One hidden turn or mirror swaps the rows below in pairs. Which row is each named row swapped with?
poda: [-19  -3  -5   4  15 -10  14 -17   5 -15   1  14  -5 -20  16   9 -12   1
   5   9  12  41  -1   2 -17  13 -22]
bolo: [  2 -15  -3 -26  -2   1 -22 -18  16   1 -13   2 -10  -7  17  15   5  22
  19 -19  -7  12   4   8   4  15 -33]
gosad: [-28   9  -5 -12  -8  14 -16 -17   2   8 -19  37   1 -21  36  11  24  11
 -10   5  10  22   6   1 -13  18  -3]
timen: [-30   6 -30   4   5   0 -14 -37  20 -11  -5  31  22 -29  20  19  -8  24
   6   5  12   0   1 -19 -10  25 -20]
Gesem: [-31   2   7 -12  -8  -1 -21  -2  14  -3  -7  -2  10 -41  22  30   4   7
  -2 -44  31  22  10   4 -20  12 -11]
papul: [-32  14  -3 -11  -8   8 -10 -17  -2  -5 -21  40   1 -24  27   4  27  16
  -7   9  10  16   3   7 -15  12  -7]
ruv: [-21   2  15 -13 -10   9 -18   1  12  -9   0   4   7 -41  19  27   8  10
   0 -44  23  16  19  -1 -17  19 -24]
zoron: [  4  -7  -1 -23   5  -5 -28 -13   5   0 -22   0  -5 -13  14  10  -4  28
  13 -11  -2  13  15   9  10  20 -36]
vukur: [-25   3  13 -16  -3   7 -21   2  11  -3 -12  -1   6 -41  30  19   8  14
  -7 -35  24  25  17   6 -21  24 -16]
mig: [-34  23 -19  -6  33  -6 -18 -23  25  -4  -6  15  20 -30  18  25  -3  35
   0   0   8  21   0  17 -15  -9 -29]
livo: [-31  18  -3 -31 -23  10  -4 -33  12   8   8  15  25 -18   8  22 -23   5
   2  -5  24  16 -18   8  -2   7 -23]
fiva: [-13  -8   4 -19 -25  11 -11 -23  -3  -6  -7  23  16 -22   1  30 -16  21
  21 -26  22   9  -8   2  -8   0  -6]
gud: [ 12  -5   1 -28  -4  -6 -17 -22   8   5 -20  -3  -5  -8  10  18   2  17
  14  -6  -3   9   5  10   3   7 -35]
sisur: [-22 -27  -2 -15  10   5  -8 -42  19   0   2  10   0 -22  17  21 -22  26
  -8   5  21  23   1 -18 -23  10 -15]
biz: [-31  30 -16  -9   2  -2  -7 -26  36 -14 -10  -5  -1 -12  10   4 -25  25
   2 -15  13   1   0  -1  -1  13 -16]
Pon: [-33  24  -2  -6 -29  -7 -15 -24  20  -6 -14   0   8 -17  18  18 -12  20
   1  22  32  16  -5   9  -1   3  -5]
zivis: [ -4  -4   2 -23   3  -2 -24 -17   8   8 -28  -5   0 -15   3  18  -7  24
   8 -11  -6  10  11   6  12  15 -35]
mav: [-36  21 -13 -10  -4 -11  12 -42  16   8 -16  29  18 -32   1  13  -5  25
  -3 -14  36   8  -8  11  -7  19 -22]
Sog: [-22   7  -3  -4   2  -9 -15 -24  17  -2   2  30  -8 -23   1  30 -15  -3
 -11  14  28  35   6  -6 -14  20 -20]
zez: [-28  22   6   6   4 -28 -14 -32  12 -10   2  -1  12 -20   2  24 -19  22
 -10 -35   9  31   4   8 -14  17 -16]
nomas: [-26   6  15 -14  -2  11 -18  -2  19   1  -4  10  12 -44  32  25   8  10
  -9 -37  25  17  14   4 -10   7  -9]
Riris: [-15   1 -12  11   5   3  -5 -40  25 -18   2   4   1 -13  13  14 -23  37
  14  -6  13   0   7 -12 -11  -1 -22]
Vub: [-35  10  -8 -11  -5   2 -13 -10   5  -7 -15  35  -1 -16  40  12  28   7
   3   9  11  15   3   2   0  19  -3]
nugo: [-30 -10   1 -16   7 -19  -8 -43  14   1   0   9  -9  -7   0   8  -3   6
   4 -11  38  10 -12  -1 -11  13 -26]
Zuteb: [-30  21 -12 -15  -7  13 -14  -8   9   2 -13  31   0 -13  45  15  29  15
  -1   4  18  12   9   4  -7  11  -4]
fomug: [-33  17  -6 -23 -10   9  -4 -26  18 -26   0 -10   9 -31   8  15  -6  13
 -12 -18  11  16 -20  10 -16  10  -8]
baf: [-13  -6 -11 -15  14  -9 -31 -25  15   3 -13  15  22   0   6  12 -12  17
  25 -13  22  17  -6   7 -18  36 -23]
mipek: [-22  -9 -18   2  -2   3   9 -21   6 -20  -1  10   7 -23  14   9  -9  16
  -6 -17  11 -14  -2  -7  10  10 -21]
tifu: [-23  15 -12 -12 -10   6  -6 -21   2  -4 -17  35   9  -9  37  14  23  18
  -9   7  15  17  12  -4  -8  19   3]
faba: [  0 -14  -2 -28   2  -2 -12 -17   6  11 -19  -6  -9  -8  14  18   3  19
  10 -17  -4  11  12   6  13  10 -18]
vir: [-20   6  -2  20 -24  -6 -24 -46  14  10  -8   4  21  -8  25  19  -2  16
   1   5  21  22  -4  -2   6   9 -23]
Lan: [-37  28 -19  -9  21 -12 -18 -21  22  -7  -3   6  23 -24  11  10  -5  29
   7  -1   4  21   5  29 -14  -5 -27]
desa: [-37  -4  -9  14   1 -10 -22 -16   5  18   5  19  24   0   2  17 -10   4
  -6 -16  18  21  -5   1 -17  17 -30]
guni: [-14   9 -14  -9 -27  -9   4 -18  30  -5  -3  29  -5 -12  14  25  -1  21
  21 -12  24   1  -4  10   2   4 -26]
gerel: [-40  26 -25 -11  18   0 -17 -13  14   4  -8  11  26 -26  14  22  -8  27
  -2  -9  -1  31   6  27 -23  -5 -21]
Pef: [-34  26 -16 -10  20 -13 -20 -19  20  -2   1   5  22 -27  19  17  -9  37
  -8  -1  -1  21   1  22 -25  -8 -29]
bupa: [-43   6   2  -5   0  -9 -10 -23  12 -10   3  19  10 -13  10  11 -23  17
 -18   9   8  31  17 -10 -10   2   7]
Siki: [-37  24 -17 -15  27  -5 -23 -12  18   1 -11  19  21 -24   5  21  -7  35
   3  -3   0  15   3  19 -10  -5 -30]
Zubuk: [-47  17  -8 -10 -11   8   1 -37  17 -16  -5   9  21 -17   5  20 -18  32
 -10   5  12  11   2  -5   5   1 -37]
Zadam: [-26  11  -3  -6  -3   1 -13 -22   5  -4 -11  33   4 -21  32  12  36  19
 -14  10  16  22   4   3  -9  14  -4]
beper: [-19   2  17  -9  -6   2 -30   2  19  -1   2   5  12 -37  27  28   5  12
  -7 -36  24  22  18  -3  -8   7 -15]
pemir: [-15   7  -2   4 -22  -6  -4 -13  10  16  18   7  13 -17  26  22  -9  38
  14 -19  17  14 -21   9   4   2 -14]
kofe: [-27  -3   0  18   0 -19 -22 -34  17 -15  -5  16  -3  -7   5  21 -13  18
  -1  -2   6  44  20 -12  -9  14 -25]
fepi: [-11  -9 -14   4   1 -15 -23 -32  28   7  -7  14   8 -25  22  30 -20   5
  -2  -9  28  21  12 -16   9  26 -23]
garu: [-25  -4   7   4  10 -13   3 -44  11 -21 -11   5  25 -35  12  18  -2  10
   3 -12  40  13  -3   5  -7  -1 -24]
Nup: [-41  25 -13 -15  23  -3 -25 -14  15  -1  -2  13  19 -26  16  17  -6  37
   2  -4  -8  26   4  23 -17  -6 -23]
Bol: [ -4 -13  16  -7   2   2  -9 -22  18 -14 -17   6  24 -22  13  24 -13  25
  12  -2  47  24   9   1 -24  11 -16]
puf: [  8 -11  -2 -17  -4  -4 -21 -24  16   3 -19  -7  -4 -12   9  10   5  29
  19 -10   0  15  12  10   6  10 -31]
pili: [-17   4   9   5  -9   0 -13 -15   1  -2  -4  23  11 -23   6  35 -19  25
  36 -23  23   7  -4   8 -21   5  -6]
Mefum: [-31   6  11 -12 -11 -13  -9 -28  20  10  -8   4  16 -17  -9  12  -3   4
   6 -31  27   5   1 -14  -4  26 -31]
natib: [-30  20 -12  -4  -5  17 -15 -12   8   9 -13  31   1 -18  34  10  29  23
  -3   6  14   8   1   2 -12  18  -4]
kosor: [ -8 -12  -4 -15   4   8 -26 -28  22   5   3  12  13  11  18  26  11  15
   2  -3  15  27 -11  -8 -20  12  -7]
Miruk: [  1  -5   9 -29   2   0 -18 -18   7   3 -19  -1  -9 -11  13  17   1  22
  17 -13 -10  17  14   9   7   8 -31]
gepil: [-27  -9  -4   1   2 -24 -12 -18  27  -7   1  14  15 -23  19  11 -18  28
  -7  -6  15  40  10  11 -23  38 -24]
Tele: [-24  10   5  -3 -14  -3  -5 -28  -2  10   0 -15  -7 -15  20  12  -9  13
   6  -1   9  19  15 -22 -11  33 -33]
fima: [-39  32 -17 -17  18  -9 -25  -7  17  -2  -5  15  16 -20  11  13  -7  34
   2  -6   5  17   5  29 -12  -5 -37]
tubem: [-18   9  16  -7 -17   7 -27  -4  15  -8  -2   4  10 -46  25  31  15  11
  -9 -34  26  26   8   4 -10   8 -18]
pefir: [-10   8   7 -15 -19  -1  -4 -26  11   2   9  23  15 -36  11  26 -13  44
  -8 -20  31   1 -11  10   6  21 -12]
Pusor: [-22   2  21 -12  -3   2 -27  -1  15  -5  -2   7  10 -41  27  29   1   9
  -1 -40  22  28  17   1 -18  22 -15]
zopi: [-30  14  12   3  -1 -17  -1 -22   8 -11   0  12   2 -11  17  10 -23  14
   5   8   0  21  19  -4  -1  22   5]
tup: [  3  -2   7 -22  -5  -5 -20 -27  10  13 -25  -8  -2 -16   8  16   4  18
  10 -11  -3  17   2  11  13  15 -34]
rit: [-24   7  19  -4  -3  11 -15  -1  16  -1  -9   3  10 -36  28  23   5  22
  -3 -46  25  24  13   3 -21  17 -19]
regop: [-47  28 -16 -14  23  -6 -17 -15  23  -7   4  12  15 -18  15  11  -3  30
  -3 -10  -3  25   2  25 -22   0 -30]
rak: [-32   7   4  -7  -8 -20 -22 -31   7   3   3   4  30  -3  -1   7 -16   3
  19  -6  18  21 -11  18  -5  24 -28]
suk: [ -3   4 -17  -1   1 -17 -13 -41   3 -16  -8  29  -2  -5  15  32   5  20
  24  -8   7   6  -7   2   4   8 -11]
kavif: [-20   9  20  -2  -8   3 -17   2  12  -3  -8   4  13 -42  25  23   4  11
  -8 -39  28  19  18   0 -19   7 -19]
minul: [  2  -5   4 -29  -1   1 -17 -22   9  12 -22   5   2 -10   6  19  -7  31
   3  -9  -4  17   6   8  16   5 -34]
sufav: [-19   4  19 -12   4   7 -18   7  15  -3  -4   0   9 -41  24  18   8   4
  -6 -33  23  19  17   1 -11  25 -17]
nad: [-16  16 -18   0 -10   9 -19 -43  24 -11  12  12  27 -17  28  20 -28  24
  -5 -12  13  16 -10   1  -4  20 -27]
Feto: [-30 -30   3 -16  -2  -5 -28 -28   4   2  -7   6  18 -13  -1  34  -9  18
  12  -1  25  14  -3  -7  -2  13 -40]
devav: [-31  20  -4 -11 -12   8  -8 -19   7  -2 -16  38  -5 -19  38   9  24  21
  -1   6  10  11   6   3  -9  14  -2]
Des: [-26   8  -8  -6 -11  -3 -19 -14   2  -1 -15  34   6 -22  41  11  23  13
  -5  15  15  10   6   1  -6  13  -2]
vivon: [-36  18  -7 -14  11  -1  -4 -21  -2  -2  16  18  29 -26  27  29  -1  25
  27  -3  29   3  -2  -3 -17   9 -27]
bep: [-37  16 -12  -7  -7   5 -16 -15   5   2  -4  37   2 -13  34  12  26  22
  -5  14  10  14  14  -1  -8  20  -6]
Gor: [-34  18 -15 -20  27  -9 -23 -17  17  -3 -10  14  14 -34   5  22 -15  29
  -5   2  -1  24   0  22 -11 -11 -29]
Tefen: [-29   7  -1  -9 -18 -16  -4 -33   3 -19   1  21  21 -25   7  23  -3  36
  23 -26  16   7  -9  17  10   3 -20]

Swapped with gud: Pef
Swapped with Feto: Zubuk
Swapped with Miruk: Nup
Swapped with pili: zopi
Swapped with pemir: poda
Swapped with zivis: Siki
Swapped with fiva: bupa
Swapped with biz: baf
Swapped with fomug: kosor
Swapped with zez: suk
Swapped with rak: Riris
Swapped with Mefum: timen
Swapped with faba: gerel

One hidden turn or mirror swaps the rows below in pairs. Which row is each named row swapped with?
luso: [  5  16  26  -3   8 -14  12  -1  -6  11 -31 -13   7  -9   0  -8]
bamo: [-16   5   7  -5  -2 -18 -19  -3   7  23 -14 -22 -15   3   3  -9]
tenov: [ -4  15  30   0   0 -17   7   1  -7   3 -27  -7  10 -10  11  -2]
gabit: [  3   2 -18  -1  20   4  11 -13 -17   0   7 -23   1  19  21  -1]
nodul: [-14  11  -7 -11  27 -18  -6  -7  10 -15  11 -10  -4  23  -3  -8]
Pufa: [ -6   1  -3 -12  11 -39   7   2  18   9   8 -22  -5   9   9  -7]
kitu: [ -3   9 -25  -6  17  11  17  -6 -10 -12  -2 -12  -7  21  21   3]
rav: [  0  -2 -17 -10  -2  -8  -2 -19 -15   2 -29 -14  17  -3  -4 -10]
dake: [ -5  12 -13  -6  18 -12 -13  16  -2  -3   5 -22  18  -3   3  12]
Mipep: [-11   4  19 -14  30 -10  17   4  23 -10 -10  -7 -15  16  -3  -7]
Rupe: [ 15  15  -8   7  13 -15   0   0 -22  -2 -22 -23  17   2  -5  -6]
Mida: [-10 -17  -1  -3 -15  -9   8  -2   3 -22 -18 -12   7  -3 -11  -2]
nuli: [-10  -4  26 -15  23  -1  17   2  14 -16 -16 -17 -14  22   9  -9]
Gez: [-24  12 -26  -7  15  -1   2  -5  10 -22  -8  -5  -7   9  -2   6]
relet: [  0   4  15 -13 -10  11  16   9  -5  -2 -16 -27  -5  13  26 -17]
Kede: [ -1   5   8 -10 -18  10  -3  -8 -16 -12 -17 -30  -9   9  15 -14]
zili: [ -6  15  27  -6   6 -19   9  11  -2  10 -26  -6  12  -4  20   3]
tifim: [-23  15 -30  -7  12   5   7  -3   2 -19  -5  -7 -10   9  10   7]
peba: [ -6  -8  21 -20  17  -4  12  10  19 -13 -14 -16 -14  22  14  -8]
Kepuv: [-14  10 -14 -12  29 -19  -9  -3   8 -12   9 -10  -1  21 -11  -3]
Nas: [-14   2 -13 -18  -4 -18  -9   5  -4   6  -2 -18  28  -3   5   1]
vano: [-10  17  24  -8  -1 -17   8   9  -5  12 -20  -8   8  -5  20  16]
gev: [ -3  20  26   1   0 -18   9   2  -5  11 -29 -17   4  -7  17   4]
deze: [ -3  -7  16 -19   6   3  19   9  12 -10  -6 -20  -8  22  21 -12]
lugu: [ 11 -10  -6  10   9  -6   4   6   5   0 -17 -12 -30  13   6  12]
fira: [  9   3 -12  -4  21  -3   9 -20 -13   0   7 -25   5  22  17  -5]
Surom: [ 16  18 -14   5  12 -12   0  -9 -23   2 -18 -21  12   5  -9 -11]
mus: [ -6 -15  -1  -4 -15 -10   8  -1   2 -17 -18 -14   6  -7 -13   0]
Bup: [ -5  25  -1 -21  29 -16  13   9  -3   6   2  -6  -8  20  13  13]
Piru: [ 15  22  -4   8  12 -20   2   4 -23   5 -17 -23  15   7   3  -2]
netid: [-21 -17   4 -10 -10 -15   0  -8   4 -23 -10  -4  -4   7  -4  14]
gapos: [ -7  -2  22 -16  16  -4  20   8  14  -9 -12 -16 -10  24  22 -12]
mez: [-10  17   2 -12  -7  17  -8 -14 -19  -9 -28 -10 -16   7   5 -10]
Soni: [ -8  -9 -22 -20  -6 -10   2 -15 -11   6 -16 -17  20  -6   3  -7]
nubub: [ -4   5  -4 -17  29 -21  -6   3   8 -12  12 -13  -4  27   6  -8]
nobe: [ 20  19  -9 -10  23  -2   4  15 -15  10 -24 -20 -10   7  12   1]
Baded: [-10   5 -13  -9  11 -13 -13  15  -5   3   8 -21  22  -5   6   9]
razi: [-23  17   2 -15   6  11  -5 -23 -15  -9 -17   1 -17   9   2   1]
Tid: [-15   0  20 -18   0 -18   5  10   3  -1 -12  -3   0   5  23  26]
ser: [-16 -15   1  -6 -13 -18   5  -8  10 -22  -9  -7   1   4  -5  13]
dodib: [-13  14   6  -5 -13  15  -8 -10 -22  -9 -23 -13 -10   3   5  -8]
Nesob: [-15  -5  11 -14  -4 -19  -3   0  -1 -21  -4  -2  -9   9   8  30]
Fisa: [-24  19   1 -16   7   6  -3 -22 -12  -9 -14  -3 -23   9   3  -2]
Kugev: [ -6   2  -4 -15   7 -39   3  12  15  10   0 -26  -9   8   0  -6]
Kage: [ 20  21  -7  -6  18 -11   6   9 -14   9 -20 -13 -23   8  12  -2]
gida: [ 13   4  -2 -13   1 -16  16  15  -2  12  -5 -26  17   4   5 -22]

Swapped with bamo: lugu
Swapped with Surom: Kepuv
Swapped with nubub: Piru
Swapped with Bup: gida
Swapped with dake: fira

